A single turn carries every row of the set below to another of its rows. Some are shown first; where does it send the rows asked next?
Z932: -14,17,7,-9,-8,-22,16,-3,-16,18,16,8,-1,-7
Z750: -12,16,6,4,9,-8,14,7,-9,-25,8,4,-3,-18
Z524: -12,11,8,2,16,-9,23,5,-5,-21,6,-2,0,-10
Z950: 1,-3,17,0,-7,-4,-9,3,-25,5,16,8,-8,10
Z298: -1,15,16,-14,0,-16,24,11,-18,3,2,-10,1,-12
Z592: -19,9,-3,4,8,3,11,5,-14,-14,4,-1,0,-24
Z426: -15,14,8,5,14,-2,9,-2,0,-25,12,0,1,-7
Z795: 8,0,16,7,-7,-11,-6,11,-20,-5,8,-12,-4,10
Z536: -12,7,-4,-12,17,-13,-2,-12,-4,10,-2,2,6,-4
Z548: -16,7,11,-1,-25,-10,-6,-1,-15,2,18,-3,-12,11
Z780: -14,9,-5,-5,11,-1,-8,-7,0,-1,-3,6,12,-6
Z470: -9,6,12,4,-22,-19,0,12,-13,-5,14,11,-13,7
Z702: -9,6,11,6,-25,-12,3,8,-11,0,7,11,-24,0
Z849: 2,6,21,-14,-1,-7,3,7,-10,-7,-3,-19,-17,11
Z695: -6,-2,9,0,-27,-12,-7,3,-19,5,6,-4,-15,-6
Z281: -4,12,-1,17,14,-5,3,-5,-6,-5,-1,-11,11,-7
Z42: -9,14,9,-5,-1,-21,20,18,-20,5,18,3,-10,-14
Z94: -6,2,19,-13,-15,5,1,7,-19,-5,1,-16,-12,8
Z190: -2,0,12,7,-17,-13,-10,1,-8,-1,12,7,-24,-5
Z966: -8,4,8,2,14,0,9,-2,-5,-19,3,5,-6,-24
Z946: -15,16,8,3,11,-3,17,-1,-8,-21,11,8,-11,-18
Z636: -8,8,7,1,-21,-20,-11,7,-13,2,11,12,-13,1
Z760: -1,2,20,4,-7,10,0,-4,-18,5,8,0,-24,11
Z757: 4,-5,20,-15,-4,2,-7,6,-11,-3,-4,-7,-16,6
Z136: -17,9,-9,4,9,-15,6,-9,3,12,-5,3,3,-7
Z30: -25,12,-8,-5,14,2,3,-7,-7,3,4,-7,10,-3
Z157: -12,6,-2,3,15,-13,-2,-19,5,4,5,-1,0,-9
Z914: -14,25,17,-14,-2,-2,29,1,-12,5,7,-8,-8,1
Z92: -7,16,2,-12,-1,-14,11,17,-13,19,-4,-13,-2,-3
Z488: 1,1,22,-8,0,-8,-3,-2,-3,-4,9,-16,-19,16
Z376: -11,5,5,2,19,7,6,-15,-15,3,9,9,4,-6
Z480: -12,14,2,18,10,9,11,-12,-6,-4,2,0,-5,-10
Z164: -5,5,4,8,17,-7,3,-1,-17,-10,12,5,15,-9
Z26: -24,11,2,6,14,-7,14,-4,-10,-14,21,-4,-1,-14
Z377: -19,8,-8,-4,11,-13,3,-7,-3,9,1,10,10,-2
Z510: -14,27,1,-3,-18,-12,14,7,-9,13,-1,-1,2,-7
Z335: -11,13,6,4,-23,-14,-8,2,-8,4,10,10,-21,3
Z751: -18,28,5,-1,-9,-4,21,18,-12,3,9,-2,-14,-4
Z819: 0,2,25,-19,2,-3,5,1,-14,-4,3,-11,-20,9
Z86: 1,-1,19,-12,-4,-13,6,4,-7,4,-3,-17,-16,15
Z508: -2,-1,20,-19,-3,-4,5,4,-13,6,-3,-7,-14,17
Z731: -14,10,9,-1,15,1,24,2,-8,-17,2,5,-6,-14
Z984: -15,1,-5,-2,17,-11,5,-10,-8,8,4,-10,3,-17
Z221: 2,8,11,17,-15,-2,-5,2,-10,3,2,-12,-18,10
Z421: -2,-3,24,-10,-10,-12,4,-2,-18,-1,13,-19,-18,5
Z518: -9,8,10,2,-20,-7,-14,9,-8,-8,13,7,-12,10
Z189: -15,16,7,-16,6,-11,16,2,-13,23,13,-5,-10,5
Z408: -14,14,-6,-5,13,-10,-1,-12,2,9,-7,-5,3,-2

Z470 -> Z136
Z760 -> Z164
Where do these go?
Z536 -> Z849
Z421 -> Z592
Z914 -> Z42
Z426 -> Z190

A single turn carries every row of the set below to another of its rows. Some are shown first; where does it send the rows asked next?
Z866: -7,2,-19,3,8,-4,-3,1,-11,8,6,4,-2,6,-7,3,12,-10,10,18,0,4,3,-1,17,-11,27,-2,-4,-22,-11
Z456: -1,6,-11,16,-12,-14,-14,-7,5,-3,5,-1,20,0,17,-3,-25,-2,16,4,-5,7,8,4,1,4,11,1,6,7,-12
Z407: -8,14,-19,-6,7,-3,-17,5,-8,-18,-5,10,-6,-23,19,-1,-10,-2,10,-1,22,-11,8,-8,-8,6,29,6,-11,13,-17
Z889: -4,-5,-23,9,-3,0,-8,2,-2,-13,-16,0,10,-6,2,-5,11,6,-14,-4,3,6,-5,-4,-6,-1,8,18,13,-20,-23
Z615: 10,-1,-8,-13,5,13,-20,-10,8,-6,9,7,-21,-31,2,6,-1,-5,18,17,1,-8,7,-3,0,10,7,7,-10,-4,-9
Z105: -3,9,-17,-8,-6,2,-5,-11,7,4,-14,-9,12,-21,-3,-5,2,3,13,-8,2,-8,11,-16,-25,13,21,2,-9,-4,-12
Z330: 2,-8,-6,-8,-8,-6,-2,6,1,-10,-4,-8,16,-2,-4,1,12,7,-9,-17,4,-2,-2,-4,-5,-7,4,11,12,-17,-18
Z55: -12,-2,-2,8,10,-8,4,17,-3,2,6,9,4,-23,-1,6,-7,10,-5,17,-6,-5,14,-6,-1,14,-2,3,-30,1,-14
Z740: -22,11,-12,5,4,4,4,9,-3,-15,14,12,-8,-4,2,-5,-8,-7,0,1,-9,-12,1,3,15,6,-15,-13,-3,-7,-3
Z704: 3,5,-13,-27,-18,-3,4,-1,-2,-9,9,-5,-6,-4,4,2,-6,10,14,4,-7,8,0,4,-9,5,4,-3,-4,-33,-11
Z841: -5,9,-15,-6,6,-4,-18,1,-12,-10,4,6,11,-9,-2,-1,1,-2,7,17,12,16,4,3,-3,0,11,4,-4,35,-13
Z846: -9,2,-5,-9,-6,-5,2,6,3,-7,3,5,-22,-13,-1,0,0,7,15,26,5,-10,-4,10,4,4,-8,-2,3,-5,19
Z674: -12,5,-14,-6,-4,-6,-17,2,-14,-26,2,8,-5,-16,21,-1,-4,3,12,16,1,-17,3,-5,-7,1,28,1,-9,23,-18
Z137: -21,12,4,-8,-1,-11,0,12,1,-6,-1,3,-15,-18,-9,-13,-2,4,14,15,-6,-2,1,2,7,-10,-12,2,1,-11,12
Z591: -10,-1,-2,9,1,-14,-21,19,-9,-8,-11,-14,15,-4,4,-6,9,-2,-6,10,3,-2,-5,4,-2,13,24,0,2,-26,-9

Z889 -> Z674
Z591 -> Z841
Z330 -> Z407
Where do these go?
Z866 -> Z456
Z615 -> Z704

A single turn carries every row of the set below to another of its rows. Some are shown first; where does it send the rows asked next?
Z56: -3,-1,16,13,3,-17,5,5,9,-10,-13,-3,20,14,-23,0,8,5,2,-18,26,14,-5,1,-11,15,-13,11,7,-15,11,13,-5,10,-10,19,-8,2
Z322: -12,6,-8,12,12,-4,-1,11,-4,25,18,-15,13,0,7,13,3,4,-2,-4,16,16,6,8,2,2,25,4,4,12,14,4,10,6,2,4,-11,-19
Z960: -14,-15,-7,14,5,22,14,-2,9,-20,-1,-4,23,4,-5,0,10,18,16,-15,4,6,-5,6,12,3,8,-14,-9,-7,9,-9,2,-7,0,12,-6,-9
Z300: -12,-9,-17,19,0,-7,2,1,-6,3,2,-10,-3,-3,-8,26,18,-3,20,2,15,10,19,-5,0,18,-10,1,-4,-5,10,24,20,17,7,6,-18,14
Z394: -21,5,-7,24,-2,15,-1,-8,2,-5,2,-12,4,7,-19,12,4,-15,1,14,3,20,2,-6,11,12,0,13,-20,1,-4,7,7,-15,3,10,1,0
Z927: -7,-4,-11,5,3,0,1,2,-13,-4,5,-14,0,-2,-3,31,5,-6,18,-8,11,11,21,-9,-6,11,-20,-4,-11,0,7,18,15,16,21,2,-12,5
Z512: -4,-6,-11,2,-11,-2,-8,-5,11,1,-10,-10,-4,2,2,8,23,18,13,-12,11,25,16,3,12,15,13,8,-24,-1,1,22,-3,15,11,2,-8,-5
Z561: -28,17,-6,12,10,4,-1,5,-6,18,6,-25,7,15,1,14,0,5,-9,-5,5,14,-13,5,-6,-6,6,-10,2,20,-3,10,-6,5,5,9,-15,-13
Z53: -19,17,-2,14,7,-3,5,-1,1,7,-12,-7,9,5,-14,3,2,12,-8,-18,20,-6,-15,3,25,8,-20,-11,4,3,-2,10,25,-4,12,11,-14,-7
Z897: -21,-9,11,7,6,-3,8,9,20,-7,-3,9,24,7,-2,14,14,20,14,-4,3,14,7,11,6,-2,4,-6,-13,-1,12,-11,4,12,-4,2,8,-15
Z506: -20,9,4,5,-10,6,6,-1,-3,-22,-10,0,8,11,-12,-5,10,-1,2,-24,14,1,3,4,4,17,-5,-9,17,1,-1,2,-15,-2,15,5,-4,11
Z600: -15,8,7,0,-9,3,5,0,-5,-19,-10,-1,7,18,-14,-7,10,-5,3,-25,14,3,-2,3,1,17,-6,-6,16,-3,1,10,-14,1,14,4,-3,16
Z896: -16,0,-14,8,-4,18,1,-6,4,0,-19,-18,7,8,4,5,15,10,7,-1,10,17,5,4,3,2,-3,18,-29,16,-8,14,-8,-4,11,-7,-6,0
Z632: -26,6,-9,20,-5,18,2,-4,3,-5,-3,-9,5,7,-17,13,5,-15,1,9,3,19,6,-10,6,14,-2,17,-21,1,-3,5,8,-12,9,11,2,5
Z321: 6,-6,8,15,0,-8,7,11,0,6,-20,-1,14,9,3,-1,3,24,17,-11,-7,3,0,-3,-11,8,4,-10,-5,-2,-1,10,12,12,-12,3,-29,4
Z877: -10,-14,-8,14,5,16,10,-10,13,-17,-4,-2,23,4,-12,7,9,14,22,-11,0,5,-10,5,11,-1,11,-9,-11,2,1,-1,8,-6,-5,5,1,-13
Z389: -26,-3,-14,3,-5,3,7,-6,-6,1,6,-23,11,-1,-1,19,26,14,-8,-10,13,7,0,-3,-4,21,5,-2,9,-2,-1,0,-2,15,25,20,-23,-4
Z448: -21,6,-15,16,17,1,1,1,-7,21,12,-20,4,16,1,18,-2,4,3,-2,5,22,-14,2,-1,-6,8,-8,-1,23,2,11,3,1,2,5,-10,-13
Z788: -11,-4,-17,19,17,7,-7,0,0,13,3,-7,10,4,-4,15,-4,-6,13,5,19,26,4,3,-2,-9,-1,5,-2,12,24,15,14,5,6,-1,12,-3
Z654: -2,19,-11,-3,-7,-1,5,-5,-1,-5,-8,-6,21,17,-13,-2,0,10,7,-15,35,1,-16,-6,4,12,1,-12,7,-1,0,1,12,1,12,18,-5,-3
Z676: -23,13,-5,10,1,10,-4,1,6,0,-7,-4,8,-7,-12,11,12,-1,-1,-1,10,25,9,-6,-17,14,2,28,-17,-12,17,-3,15,10,12,0,5,-8
Z590: -20,1,16,12,6,1,14,9,14,10,-1,3,1,8,-13,-7,6,-5,-15,-20,14,11,-8,-5,11,-7,-20,-11,-1,-4,-6,17,4,-1,1,-2,3,-9
Z60: -16,-1,-20,9,-20,-3,-11,-2,-2,2,-8,-8,-17,8,-22,14,3,8,12,-15,0,23,-3,-11,-9,4,8,7,-4,8,-2,21,13,16,7,2,-8,5
Z146: -4,1,10,11,1,-6,2,9,-2,-5,-14,-3,16,2,-5,11,14,11,10,-6,-24,-13,13,12,10,6,-10,-9,-7,5,3,11,12,0,-3,-1,-15,2
Z698: -13,5,4,12,-10,-10,-10,22,5,8,-1,-20,-2,-5,-24,18,-5,-4,1,-20,3,11,25,1,2,5,5,12,-17,7,6,21,15,6,9,11,-1,-1
Z576: -7,1,5,8,-11,-12,-10,22,-1,6,0,-22,-1,-4,-22,21,1,-2,-2,-16,5,7,30,4,7,5,2,15,-16,5,8,17,12,4,7,11,-3,-3
Z761: -6,2,21,8,3,-15,5,9,7,-7,-11,-6,18,15,-25,-3,13,2,2,-19,26,9,-3,5,-10,18,-12,9,7,-14,10,15,-7,8,-7,13,-8,7
Z661: -14,-1,-5,15,-5,7,12,-2,1,12,-5,3,3,16,-8,-13,10,7,-6,-37,20,7,2,-2,8,12,6,2,4,-17,8,6,15,-1,-15,-7,-17,-11
Z264: -18,-8,-9,11,-1,-11,5,5,-7,-7,21,-23,24,3,-5,26,14,0,1,8,7,9,4,-3,1,17,-12,5,-2,-1,5,17,8,9,8,25,-24,1
Z527: 4,-9,6,6,-7,-8,7,2,2,1,-21,3,19,8,2,9,6,20,20,-9,-10,3,1,-6,-13,6,1,-1,-6,3,-7,6,16,17,-7,-7,-18,2
Z729: -16,-12,-3,12,6,15,19,22,3,-14,-10,-9,10,16,-8,0,11,12,7,-13,24,17,6,7,6,10,-13,-14,0,-20,15,4,-4,-3,5,30,-4,-4
Z200: -16,-5,-6,10,-2,15,16,21,11,-23,-4,1,8,1,-6,-7,6,12,10,-9,26,21,-5,2,-7,4,-7,-18,8,-19,10,9,-1,8,11,18,-8,-6
Z900: -5,5,10,10,6,-4,3,17,-4,-3,-17,-3,11,5,8,1,5,16,7,-12,-21,-8,10,9,5,0,-8,-18,-2,5,2,11,6,6,1,3,-17,6
Z412: -18,-4,4,9,-1,9,12,1,3,12,-2,4,1,17,-9,-12,9,5,-7,-38,23,12,-1,-4,6,11,2,1,3,-17,8,7,13,-1,-10,-11,-13,-14
Z736: -20,-5,-17,1,-2,-6,5,-4,-11,-2,9,-20,12,-4,0,23,24,15,3,-2,8,10,0,-6,-14,22,-5,-3,6,0,5,5,4,18,26,11,-19,-1
Z367: -21,-1,-2,8,-1,-7,3,5,-1,-9,20,-21,23,7,-6,25,9,3,-9,2,8,14,-6,-4,-1,10,-12,5,1,-7,5,18,3,15,6,30,-28,-9
Z358: -17,3,-17,10,-17,-2,-14,0,0,7,-10,-9,-17,11,-23,15,-1,8,11,-21,-3,25,4,-10,-6,9,13,4,-9,6,4,20,14,13,8,4,-5,5
Z284: -17,-3,-12,22,7,15,-4,2,-2,15,6,-10,5,4,-6,16,-2,-5,17,3,28,21,17,4,-2,6,8,-4,-7,16,19,3,7,-6,7,-10,0,-6
Z718: -15,14,8,5,-8,-9,4,7,4,10,-3,9,15,15,-3,6,-6,20,-4,-17,33,11,-7,-10,9,15,-10,-4,1,-5,4,-2,25,11,6,2,-26,-12
Z79: -18,9,16,13,6,-3,13,11,12,9,-2,4,1,9,-12,-2,1,-2,-16,-19,9,9,-6,-6,6,-10,-24,-15,-5,-4,-8,15,0,2,2,-2,2,-11
Z678: 6,8,6,24,10,8,10,19,-5,12,-18,-3,-2,9,-2,-8,-4,11,3,-12,3,18,-6,2,2,7,-8,-17,7,-12,3,18,3,-1,3,4,-24,1
Z387: -9,8,7,19,5,9,16,31,-8,10,-19,-5,7,11,10,-8,-7,9,1,-20,10,14,8,10,1,3,-5,-7,9,-10,1,12,9,9,2,-1,-22,7
Z876: -24,10,-5,7,2,7,-3,1,2,1,-7,-7,8,-5,-6,10,12,1,-2,-2,14,27,9,-1,-16,11,5,27,-14,-11,13,-7,15,17,11,-5,9,-10
Z970: -4,7,-5,7,-5,5,-10,4,13,-2,-4,-1,13,-3,5,2,15,7,1,9,8,23,8,7,5,3,0,28,-24,0,17,24,0,3,-1,-6,-13,-10
Z647: -23,28,7,5,-1,-14,1,15,7,-2,-5,-5,18,18,-18,6,8,12,1,-4,34,-1,-4,13,8,13,-14,-11,1,-1,15,2,10,4,-1,17,-8,-5
Z235: -7,10,-6,12,4,-4,-3,6,-1,27,11,-16,15,8,6,7,5,5,-11,-6,12,14,-1,5,2,4,26,5,9,3,12,9,7,7,-4,15,-19,-17
Z182: -22,-12,7,12,10,2,15,13,22,-11,-2,7,25,1,-1,7,11,21,10,-1,7,17,-4,7,3,-7,-3,-12,-10,-7,13,-7,0,13,-1,13,2,-9
Z485: -18,3,-5,7,-3,0,-8,7,9,-18,-2,-22,6,0,-4,12,6,5,12,-12,5,18,10,13,10,-2,-7,11,-31,6,-5,39,1,13,3,2,-9,-6

Z321 -> Z736
Z200 -> Z284
Where do these go?
Z527 -> Z389
Z698 -> Z761
Z60 -> Z506
Z718 -> Z512

A single turn carries every row of the set below to another of its rows. Some are shown first; where does it send the rows asked next?
Z832: -26,-3,2,-8,-2,-34,11,-1,-3,-12,-13,-15,3,-2,-2,26,-12,-13,5,-22
Z992: -10,-7,-9,-6,-1,7,-26,3,15,-11,-2,12,-8,9,3,14,-4,-4,-9,-9
Z34: -25,3,2,-3,6,-25,9,-5,1,-7,-12,-18,3,-5,1,26,-10,-12,12,-19
Z799: -6,-22,1,0,2,-17,-4,-4,18,-3,13,17,7,6,11,16,-23,13,-6,-9
Z574: -14,-15,-11,-11,-8,2,-25,5,12,-19,-3,14,-9,5,-2,15,1,-4,-18,-11
Z434: -16,2,-16,-19,-9,-5,13,-5,11,9,11,3,5,0,13,16,-7,-14,0,-15
Z567: -13,-9,-6,-8,-1,5,-28,4,13,-8,-2,13,-7,13,5,14,-9,-3,-10,-9
Z271: -20,-11,-7,-28,-20,-11,7,-3,-1,10,-9,-2,7,2,-2,20,0,-22,-9,-17
Z967: -13,-18,-8,-11,-7,0,-26,6,10,-17,-8,11,-7,8,-2,14,-1,-5,-18,-11
Z879: -27,4,-6,-3,8,-25,12,-4,3,-11,-3,-14,2,-11,4,24,-10,-9,10,-19
Z460: 5,-14,-4,5,12,0,-4,-8,21,-9,5,9,14,-13,-1,21,-1,5,-6,-4
Z908: -26,-12,-14,-26,-21,-15,11,-3,1,7,3,5,5,1,5,14,-6,-16,-10,-17
Z325: -29,3,0,-4,5,-31,11,-4,-1,-7,-5,-13,1,-2,6,23,-16,-8,12,-21
Z359: -4,-18,21,3,10,-11,16,-1,-4,-13,-3,-11,-9,10,1,16,-18,7,-9,-4
Z612: -11,4,-10,-22,-8,1,9,-6,9,12,-4,-2,10,0,5,21,1,-20,2,-14
Z995: -6,-30,-10,-3,-2,-18,1,-4,15,-18,12,14,6,-15,-4,15,-6,10,-21,-8
Z388: -15,-16,-10,-11,-11,-3,-24,7,11,-18,-3,15,-9,10,1,13,-3,-3,-18,-12
Z349: -29,-3,-5,-6,-1,-35,14,-1,0,-17,-4,-12,0,-8,1,23,-11,-9,3,-21
Z391: 2,-26,4,-3,-1,-9,-8,-6,11,-12,-15,3,15,-9,-18,23,6,-1,-15,-7
Z696: -16,-2,-6,-23,-13,-9,7,-5,7,16,0,2,7,12,10,18,-10,-18,2,-16
Z656: -7,-23,15,2,3,-16,20,2,-7,-22,0,-10,-11,2,0,14,-18,8,-17,-6
Z814: 5,-19,15,-1,5,-8,-13,-7,12,4,-12,5,15,12,-4,22,-12,3,-1,-7
Z95: -7,-35,9,-7,-11,-27,-7,-1,6,-5,-7,12,8,9,-5,18,-17,7,-16,-13
Z332: -5,-14,12,6,12,-8,20,-3,0,-18,7,-7,-9,0,5,14,-18,11,-11,-3
Z575: -19,-9,-19,-24,-15,-8,13,-5,5,3,1,0,7,-11,-1,17,5,-19,-10,-15
Z628: -3,-20,20,2,5,-10,17,-1,-8,-19,-10,-13,-8,2,-7,18,-10,4,-16,-4
Z869: 0,-13,16,7,14,-2,17,-3,-1,-17,-5,-13,-6,0,-3,18,-10,5,-10,-2
Z779: -23,0,-3,-5,0,-28,13,-2,-1,-15,-12,-18,4,-11,-4,25,-4,-13,5,-20
Z694: -4,-19,11,3,8,-8,20,-1,-3,-24,0,-12,-9,-7,-4,18,-8,7,-18,-4
Z90: -13,-11,-10,-7,1,5,-24,3,17,-11,2,15,-9,10,6,13,-6,0,-11,-10

Z388 -> Z90
Z799 -> Z995
Z628 -> Z359
Where do these go?
Z325 -> Z349
Z612 -> Z271

